Rotation paths and how fast each direction turns (deg/step):
Each turn is a multiple of 5 degrees from 10 to 175, or 0.
Each row of a path follows its step; steps can be skipped.
Rotation 1:
step 0: [ 10   7   1  15   3  -7  -1 -16   0   7  10  17 -13   5   2 -10   0  -2
  -2   4  -1 -18  -9 -12  -9  -9 -10  10  -1 -23  -4   9   2 -11  -7   0
   6  10   1   1  15  20]
step 1: [ -8   8 -14  12   9   4  19  -4 -15  -1 -15  -8  11  -4  -2   0   7  15
  -4 -21   4   4  -3   0  -2 -25  -3   2  -4 -14 -10   7 -12  -4  -2  -8
  -3   7   6   7  -1  -8]
step 3: [  0  10  -2 -17  -4 -16   3  -7  -2  -7   0  -4 -21   9 -13  -8  -3   4
  13  11 -12  -9  -4  13   0  -4  -7  -8   0  -1  -4   5  -3   2  -4 -10
  17   7  20 -17   4  18]
step 5: [  3 -13   4  15  -4  -4   8  -1   1   2 -10   3   2  -8 -19  15  -4  -8
 -22  -8   6  -1   3   4  -5 -15   4   6  -2   3  11  18 -22 -21  -7   6
   5   9   5   2  10   0]
step 6: [  3  -2   3   6 -11   2   2  -3   1 -10   9  -9 -19  25  -6  -4  -8  -5
   2 -13   5   2 -11   8 -15  -8  -5   4  -2 -28 -10 -10  -9 -15  -5 -10
   0  -6   5   6  -3  13]
step 7: [-10   8 -11  -1   4   0   6   2  -8   9  -7   0  -6  -4  10  -9  -6  14
 -15  -7 -15 -12 -12   2   5  -6  -6  -4  -5 -19  -7   5  -3  13  -1 -10
  12  13   7 -19 -22   3]
step 9: [ -3  -3   8   6   5   3  22 -10  -6 -13   2  -2 -12  11 -25  -3  13   4
  12  -9  -7   1  12  -2  -9  -3   5  -1  -6   8   0   8 -15  -6  -7   6
  20   2  13   9   0  12]
step 11: [  8   4   5   0  -7 -15  -6 -14   5   9  -4   6  -3 -10   0   8  -6  -3
  -9  -9  -3 -12 -23  18   7 -26  -7  -4  -2 -11   3   9   0 -15 -11   4
  14   2   0  -9  -6  -7]
step 12: [  1   5  -4  17  -8   2  17 -14  -9 -22 -11  -3  -4  -1  -9   1   1  -1
  -8  -3  -8   8  -6 -11 -15   3 -11   6   3 -15 -18  -1   0 -16   6   3
   0  -9  12 -20   0  -1]
step 13: [ -5   7  -9  12   5   9   4  -1 -11  14   8   1  -3  10 -16  -1   3   4
 -13  -7 -10  -3  14   0  -5   3   5   1 -14 -13  -3  15 -16  12  -5   2
  -4  14  -4  -9  -4  28]
Speeds:
[ 3  5 -3  4  4 -4  1  1  0 -4 -2  3  9 -4 -2 -1  4 -6  2 -3 -1  1  0 -3
 -2 -2  4  5 -4  3  2 -1 -4 -4  8 -1 -1 -1  0  0 -2  4]  95
[-3  1 -3  1  0  8 -5  1 -2  4 -4 -2 -1  0  3  1  3 -4 -7  5 -2  2  1 -5
  0 -2  1  6  2  4  0 -1 -5  2 -3  2 -1  2  3 -1 -9 -1]  130
[-2 -2  1  1 -1  1  7 -5 -6  0 -3 -6  3  1 -3  1  6  4 -2 -3 -1  2  3 -1
  1  5  3  7  2 -1  5  4 -1 -3 -5  1 -5 -4 -4  2  6 -1]  95
[ 2  0  5  4  1 -4  0  1 -3  2 -3 -1 -2 -6 -4  7  3  1 -5  1  0  0  0  2
  1 -7  2 -2  4  4 -6 -2  1 -1  4 -1  1 -2 -5  3 -2 -8]  110
[ 0  1  2  4  3  3  3  0 -1  2  4  6  0  0 -3  5  3 -1  1  2  3  1  4 -5
 -1  2  2  0  1  2 -4  0  2  4 -1  5  3 10  3  4  9  3]  80
[-4 -4  7  4  0 -4 -2  1  5  1  1 -1  3 -3 -3  3 -2 -2  2 -1  3  6 -4  0
 -3  0  0  2  5  0  2  2  0  2 -3  7  1 -6  9 -3 -1  0]  115
[-9  3 -2  2 -1  1 -1 -2  8  3 -3  1  2 -4  4  8  3 -3  1 -3  1 -3  1  5
  1  7 -2 -2 -4  0 -3  5  0 -2 -2 -6  0  0  1  4  0 -3]  115
